Rotation paths and how fast each direction turns (degrees each step):
Each turn is a multiple of 5 degrees from 10 to 175, or 0.
Each row of a path follows its step; steps can be skipped.
path 1
step 0: [-12   6   2 -15   9   0  18   3   2   7   9   7   6   5   3   8   2   5
  13   8  -1  17  22   5   0  -7   5   2   6  -5   4   5  22  -7  -2  -2
   7  -5]
step 1: [ -8   2   6   2   5   1  12   7  -7  -7   3   3   1   4   5  10   7  17
  -4 -10  -3   7 -11  23   4  -2  16  -1  -8 -17   5  -7  13  10  -2 -15
  -8  -3]
step 2: [ -7   6  -9  24 -10   7  16   6  -6  -3   9  -5  -2  -4  -3   4  18  -1
  -9   4   0  -1   2  17  -4  -8   0 -14  -1   7   3   1 -10  15  12   3
 -11  -3]
step 3: [  3   6   4   3  16  -8   9   5 -10   3   0   8  -5   0  -3  -7   0 -17
  -3   4   4   3  27   6 -10  -5 -11 -12   6   9   2 -14  -4   6   3  -6
 -14  11]
step 4: [  0  -4  14  -8   4   5  -6   7  -5   2   0   1  19   9  15  -8   5  -5
   5  -4   0  10  13   3 -13  -2  -6  -3   0 -12   3  11   6  -8  11 -22
 -15   5]
step 5: [  0   2  10  14  -4 -12  -4  13 -13 -16   3  -4   4  -4   4   4  10  -8
   8  11   2   6  -8   9  -6  -7   5  12  -9 -11 -13  15  19  -1   7   1
  -8  -3]
step 6: [ 10 -10 -14   5  -3 -13  10   3 -15   4   4   8 -15  14   1  11   8   3
 -13   9  -2   1  -5   4  -5 -15  -1  -3  -7  14  -9  -1  14  -8  13   5
  -8   2]
step 7: [ 17  -8   1   2   1   1  24   3  -7   3  10  -9  -6  13   1  -2  -4   9
  10 -22   5  -2  17   2  -5 -16  -4  -1   9   3  -8  -5  -3 -10   0  -3
  -6  -2]
step 8: [-10  -5  -5  -7   2   3  14  20  -5  -6   1  -7   2  -9  -2   0  -5   9
   2  -1   6  21  12   0  -3   8 -10  -1   5 -19  -8   2  -4  -9  -4  -4
 -17 -16]
step 9: [-15 -14   7   6   6 -17   7  15  -2   4   3   5  16   5  -5  -8   9   5
  -6  -1   1  18 -12  13   9   8  -9   1  -9   0  -8   0   2  11   4   9
  -8   4]
Speeds:
[-1  2 -2 -8  7 -3  1  4 -4  1 -5 -4  0 -7  2  0 -1  2 -3  4 -1  1 -3 -2
  1 -5 -1 -5  0  1 -1 -3  3  1  1  1  1  3] -> 135
[ 2  7 -2 -3  0  4 -4 -4  3 -4 -2 -4 -3  3 -1 -3 -9  2 -1  0  1  3 -2  0
  1  2 -2  4 -3  2  2  1  0  4  5  4  2  1] -> 0
[-1 -1 -1  1  4 -1 -6 -2  4  1  3  2  5  2  2  1  1 -2  0  3  3  0  1 -2
  3 -3  2  2 -3 -2 -7  2  9  2  3 -2  6 -2] -> 70
[ 1 -5  0  4  4  1 -1 -5 -2  3 -1 -3 -3 -1  1  1  1  3 -4  1  4 -1  8 -2
 -4 -3 -2  4  4  9  2 -2  0  0 -1  0  3  2] -> 95
path 2
step 0: [  9   6   1  -2 -14 -13  -3 -12   9 -12   4  13 -13  -8   5  -9  -5  -4
   8  -4  -1   3 -20   3   3  21 -11  -6 -14  11   1  10   0  -8  -3  -6
 -11   4]
step 1: [ 13   9  -9  12 -20   1   0  -8  10  -3   7 -12  -4   2  -1  -4 -15  -4
   6  -8 -11  17   9  -3  -5   8  -3   3  12  10   9 -14   7 -11 -10   6
   5 -12]
step 2: [  9  -3  -6  -7  -7  -6  18   1   9   9   7   4 -11   6  -8  11   7   7
   2 -11  -6 -11  15  -4  10   7  -4   1 -12  13  -4 -12  18   3  -2   9
  19   4]
step 3: [  4  -9  -3   0   6 -15  -7  -9  13  -4  -6  -5  -8 -11  -8  13  -5  16
  -1  -2   7  -3  -2  -9   3  10 -11  17  -2 -14  -3 -12  -2  -1   4  22
  -6  15]
step 4: [ -1   0 -18  -9  -1   2 -11   1   6 -15   6  28   3   5  -1  -7  -8   6
   5  -5   0  10  -6  10  13   6  -7  11   3 -11  10   7  13   6   1  14
  -2  -5]
step 5: [-12  16  11   7 -12  -8  19   2  14  -6   6  15  -5  -5  -5  -6 -10  -2
   8  -1  -6  12 -10   1  -6  10   2  15  -5   6 -16   0   4  -1   9   5
  -2 -16]
step 6: [ 15   1  -6  10 -19 -23   1 -12  -2  -4  -4  -6  -2   8  -9   4   5   6
  11  -5   7   7  -6  -1  -1  -4   8  10  -2  22   0   0  18   4  -6  -2
 -10  -3]
step 7: [ 12  12   1   9  -1  -3  -5 -14  15  -5  12  11 -22  -2 -13  -1  -1  -6
  -4  -8   7  -7   1  -4  16   3   4  -7  -1   9  10 -18  -3   2 -11   5
   5  11]
step 8: [ 21  -6  -1  -3  -8   2  -2  -4  17 -10   4  -1   3  -7 -10  -7  -1   7
  14   0 -12  -7   0  -1  -9  27 -20   0  -2 -11   2  -2   5   3  -4   5
  12   4]
step 9: [ -6   0 -11  -7 -11 -11   6   3  -4   2  -7   7  -7  -5  14   7 -22   9
   4  -9  -4  15   7   2  13  19 -17   1  -4   1  -4  -6  10  -7 -11  13
  -1   0]
Speeds:
[-3 -1  2  7  0  2  2  0  4  3  2  0 -6 -7 -2 -4 -3  1 -2 -1  1  1  2  2
 -4 -5 -1 -1 -1 -3 -5 -4 -4 -4  0  3 -5  2] -> 160
[-5  4  0 -2 -6  3  7  0  1 -2 -5 -2  1  0  0 -2 -3 -3  2 -5 -5  2 -1 -3
  1 -1 -4 -2  1 -4  3  4  3 -3  1 -3 -5 -2] -> 85
[-1 -1  1 -2  2 -1  0 -4  5 -3 -1  5  0 -4  1 -2  5  4  0  4 -1 -3  3 -5
  1 -2 -4  0  2 -3  7  0 -3  6 -2 -2 -3  5] -> 85
[ 5 -3  4 -1 -1  2 -2 -5  3  4  2 -4  0 -1  1  1 -1 -2  2 -4  0  3  2 -1
  1  3 -2 -5 -2  2  2 -4  0 -1 -6 -9  3  1] -> 55
[ 4 -3  0 -1  3 -2  2  2  3  3  0 -2  2  2  2  1  0  3 -2  1 -3  0  8 -4
  3  4 -1 -5  3 -2  0  4  0 -8  0  8  2  2] -> 55
[ 0  1  6 -2 -5  3  1  3 -2  2  5 -2  0  2 -1 -9 -3  3 -1  0 -3  0  5 -2
 -2  2  2  4  0 -2 -2  2  0  8 -1  1  4 -1] -> 110
path 3
step 0: [  3  -1  12  -6   4 -12   4 -15   4  -9   1  -2  -3  -3 -12   8 -12   3
   1   4  -1   5 -32  -3  -7   9  -9  14  10  -5  -4  -1 -20  -3  17  11
   1  -2]
step 1: [ 13  -5   0  -3  14 -13  16   0  14  -4  -8  -2  14  -5  15   0 -16  -2
   6   2   5  17  16  19  -4   0   9   4  -4   3  11  -3  -2  21  -2  -4
   6   3]
step 2: [-12   9  -9   8  -2  -2  -1   6 -11  10 -13   3  18   5 -15  14  -3  19
   0  -3   4 -14  -6   8 -18  -4  20  -7   9   4 -14  10   4   6  -6  -3
   3  -4]
step 3: [ 15   1   4   0   1  -4  -2  11 -11  15  17  -9  18   1 -10  -6   7 -13
  -2  -1  -7   1  -1   3 -10   4 -11   8   2 -21  19  12  -6 -11  -1  12
   6 -12]
step 4: [ -2   2  -8 -18  -8 -11  17  -8  15  -7   6   5  -5  15  -9  17   1  -7
  14  -5  10 -10   5  -6  -1  -6  -1   1  -7   1  16  -6  18   1  17  -4
  11  -5]
step 5: [ -6   2   5  -8   7  12   1  17   7   8  -3   1  -4  15  10  14   2  15
 -11  15  -9   1  19  10  -9  13  -3 -16  13  14   2  -4  -5  -6   7   9
  -5  -5]
step 6: [ 12   1  11  14   5  -8  -4 -10 -12 -10   6   5  -3  -8 -17  21   1   3
   3  -8   4  -6   5  -9  16  13  -1  -8  14 -11   0   7 -12   8   3  19
  -8   3]
step 7: [ 14   5   1   0   5   0   8  12  10  -2  -6  12   0  -2   2 -20   8   3
   9 -10  11  -1   8   6   5  -2  10   0  -2  -2  30   8   9   5  -2 -10
 -22   8]
step 8: [-24  12   3   0 -18   2  14  12 -13   5  -7  -4  -5  22  -7  -3  -4  19
   5  -1   7  -8 -13   2   6  -2 -11  10   8   7  -6   4  -2  -1   2   4
  -7   6]
step 9: [  7  -9  20 -12  -1  -3   2   9  -3 -12   5  -6  10  -2  20  -6  -6 -14
 -11   0  -7  -3 -10   6  10  14   1  13   9  -8   4  -4   2  -3  -1  27
   5   2]
Speeds:
[ 1  3 -4  1  1  6 -4 -1  0 -4 -2 -1 -6 -1  1  4  2  2  3  5  1  1  1 -5
  2  4 -4 -4 -1  1  8  2 -2  0  1  1 -5  4] -> 45
[-1  0 -1 -2 -1  5 -2  0 -3 -3 -2 -2  6  0  4  7 -5 -2 -4 -2 -1  1  1  2
  5 -3  4 -6  4  2  0 -2 -1  2 -5  3  1  0] -> 95
[-3  2 -1 -3 -6  1  4  7 -8 -1 -3 -6  2 -1  0 -2  2 -5  2  3  0 -4 -2 -4
 -1  0  0  2 -2 -2  3  3  4  0 -3 -2  1 -1] -> 70
path 4
step 0: [  3  -2  -4  -5   6   3   0   8 -10   2  -6  17  -4  -6 -14   3 -15  10
  -7  -4 -10  -7  -8 -11 -11 -19   2   7  -3 -11   4  -3  -5 -13 -12 -14
   2  -6]
step 1: [  7  -2   5  -1 -10  -4 -14  22  -3   7  -8   9   5  -1  -1   8  -8   8
  -3   4  -9  -9 -14   3  10   8   1   2   7   1   0  22  -9  -3 -17   5
   6   3]
step 2: [ -2 -11  10   0   0  18  -3  15   3  -1   3  13  16   7  -4   1  -7  -2
   1 -10   6 -12   7  20  -6   0 -10  -3  -2 -14  -7   2   1  -4 -13  10
   0  10]
step 3: [-10   2  13 -24   3   0   2   8  -4   2 -11  -4   2 -10 -12   1  -4 -10
   4  -5   4   1 -15   3 -13   5 -15  -5 -10  -4 -10   3  10  -4 -11   2
 -13  -4]
step 4: [  1   1  -8 -17  -3  -2  10   8   0   3  -4  -1   0  -9 -13  13   1  -6
   9   1   1  -4   2  -7   3 -15   6  -9   2  -9 -17   1 -12  -1 -16  15
  11 -13]
step 5: [ -8   1   7  10   0   2  -3  13 -14   9   0   8  -3  -5  -1  15 -10 -10
   7  -4   6   3  -9   6  10 -20  -5   2  -4   1  -6   5 -10 -22   2   0
  13  -2]
step 6: [  3  -5   1   1   1 -10  -2  13   0  -6  -5   1  10  -8 -10   6 -11  -3
  -5 -17  -5   1 -13   9   4   7 -12  -8  20   2   4 -10  -6 -16   1  15
   2   6]
step 7: [  1   4   3  -6   4   3   9  -2   3  15  -8  12   3   6 -25  -1 -12  -9
  -8  -7 -11   3   4   3 -13  -3  -7   7   0  -1  -4  -7 -12  -2 -11   4
   0  19]
step 8: [ -9   2   7   6   6  -2   4  15  -5   8  -2 -12   1   6 -10   1  -9  -2
   9   4 -15   5 -10 -10  -9  -3  -7  -6   0  -2  10  10  -4   3 -30   1
   6  -7]
step 9: [ -5  -6   7  -9  -4  12  -1  16  11   6   3   4  11   1   3  20 -17   7
   4 -11 -12 -11   8  -7   2  -7  -6   2  -5   0   4   6  -5  -1   1  12
   6 -14]
Speeds:
[-5  4 -1 -2  4  3  3 -5  2 -1  2  0 -8 -2  0  0  0  3 -2 -4  0  3 -1 -3
 -2  2  0 -6  1 -2 -3  0 -3  1 -5 -1 -6  5] -> 90
